In the data rows, zero lies at 4.5, halfway between 4 and 5.
Here are some points:
array([5, 4, 3, 6, 5, 6, 4, 5])
array([1, 6, 5, 5, 5, 5, 5, 4])
array([0, 6, 5, 6, 4, 6, 4, 3])
array([5, 5, 6, 5, 1, 6, 1, 1])
array([4, 4, 2, 7, 5, 5, 5, 5])
array([5, 5, 4, 5, 5, 6, 4, 4])
array([8, 3, 6, 2, 5, 2, 6, 6])
array([4, 4, 3, 8, 3, 7, 3, 3])
array([6, 4, 6, 1, 7, 1, 7, 8])
array([4, 5, 6, 6, 1, 7, 2, 0])
array([6, 5, 7, 0, 6, 1, 6, 6])
array([6, 5, 7, 0, 6, 2, 6, 6])
array([6, 5, 6, 0, 6, 1, 6, 7])
array([6, 5, 6, 0, 6, 1, 6, 7])
array([6, 0, 4, 5, 5, 4, 5, 5])
array([5, 4, 6, 2, 6, 4, 7, 6])
array([4, 3, 3, 7, 4, 6, 3, 4])
array([5, 5, 2, 6, 5, 6, 4, 5])
Then 32 other points, each followed by its number:
array([5, 5, 6, 6, 1, 6, 0, 1]) 0
array([8, 3, 5, 3, 5, 2, 6, 6]) 1
array([0, 7, 5, 5, 5, 5, 5, 4]) 2
array([6, 4, 7, 2, 5, 4, 6, 5]) 3
array([3, 3, 4, 6, 5, 6, 5, 5]) 4
array([5, 5, 3, 5, 5, 6, 4, 4]) 5
array([4, 5, 7, 3, 5, 4, 6, 5]) 6
array([4, 7, 3, 4, 6, 3, 5, 5]) 7
array([5, 6, 5, 2, 6, 3, 6, 6]) 8
array([5, 5, 3, 6, 5, 6, 4, 4]) 9
array([4, 5, 6, 6, 1, 7, 2, 0]) 10
array([4, 4, 3, 6, 5, 5, 3, 5]) 11
array([5, 2, 4, 7, 4, 6, 4, 3]) 12
array([1, 6, 5, 4, 5, 5, 5, 5]) 13
array([4, 4, 4, 8, 3, 8, 3, 2]) 14
array([6, 4, 4, 5, 5, 4, 6, 5]) 15
array([5, 4, 6, 2, 6, 4, 7, 6]) 16
array([5, 5, 5, 6, 2, 6, 0, 2]) 17
array([5, 5, 6, 5, 0, 6, 2, 1]) 18
array([5, 4, 6, 2, 7, 3, 7, 7]) 19
array([5, 3, 4, 7, 4, 6, 5, 4]) 20
array([5, 2, 5, 6, 3, 6, 4, 3]) 21
array([4, 4, 2, 6, 5, 6, 3, 4]) 22
array([5, 6, 5, 3, 5, 3, 6, 6]) 23
array([4, 2, 4, 6, 5, 5, 5, 5]) 24
array([4, 5, 1, 7, 5, 6, 4, 4]) 25
array([6, 2, 4, 6, 4, 6, 5, 4]) 26
array([4, 4, 2, 6, 5, 5, 3, 5]) 27
array([5, 5, 4, 5, 5, 6, 4, 4]) 28
array([4, 4, 3, 6, 5, 5, 4, 4]) 29
array([4, 6, 3, 4, 6, 4, 5, 5]) 30
array([3, 5, 4, 6, 3, 5, 2, 3]) 31
Which two of these numbered points are nearest to each point below, looking only along the 2 directions in which the first points spread most? Their numbers follow each, nearest first.
array([7, 4, 5, 2, 5, 2, 6, 6]) > 16 19
array([6, 3, 4, 5, 4, 4, 5, 5]) > 30 15
array([4, 5, 4, 6, 3, 5, 1, 3]) > 31 21
array([5, 5, 5, 6, 2, 6, 0, 2]) > 17 0
array([5, 5, 5, 6, 2, 6, 0, 2]) > 17 0
array([4, 3, 4, 8, 3, 7, 3, 2]) > 14 31
array([1, 6, 5, 6, 4, 6, 4, 3]) > 31 21
array([7, 4, 5, 2, 6, 1, 6, 7]) > 19 1
array([1, 6, 5, 4, 6, 5, 6, 5]) > 13 7
array([2, 6, 5, 7, 3, 7, 3, 2]) > 17 31
array([5, 2, 4, 7, 3, 6, 4, 3]) > 12 22
array([6, 4, 3, 5, 5, 4, 6, 5]) > 15 30
array([3, 5, 5, 3, 7, 3, 7, 7]) > 1 16
array([3, 5, 3, 6, 5, 5, 4, 5]) > 29 11
array([5, 6, 5, 3, 6, 3, 6, 5]) > 23 8
array([1, 5, 4, 6, 4, 7, 4, 3]) > 31 21
array([6, 6, 5, 3, 6, 3, 6, 6]) > 16 8
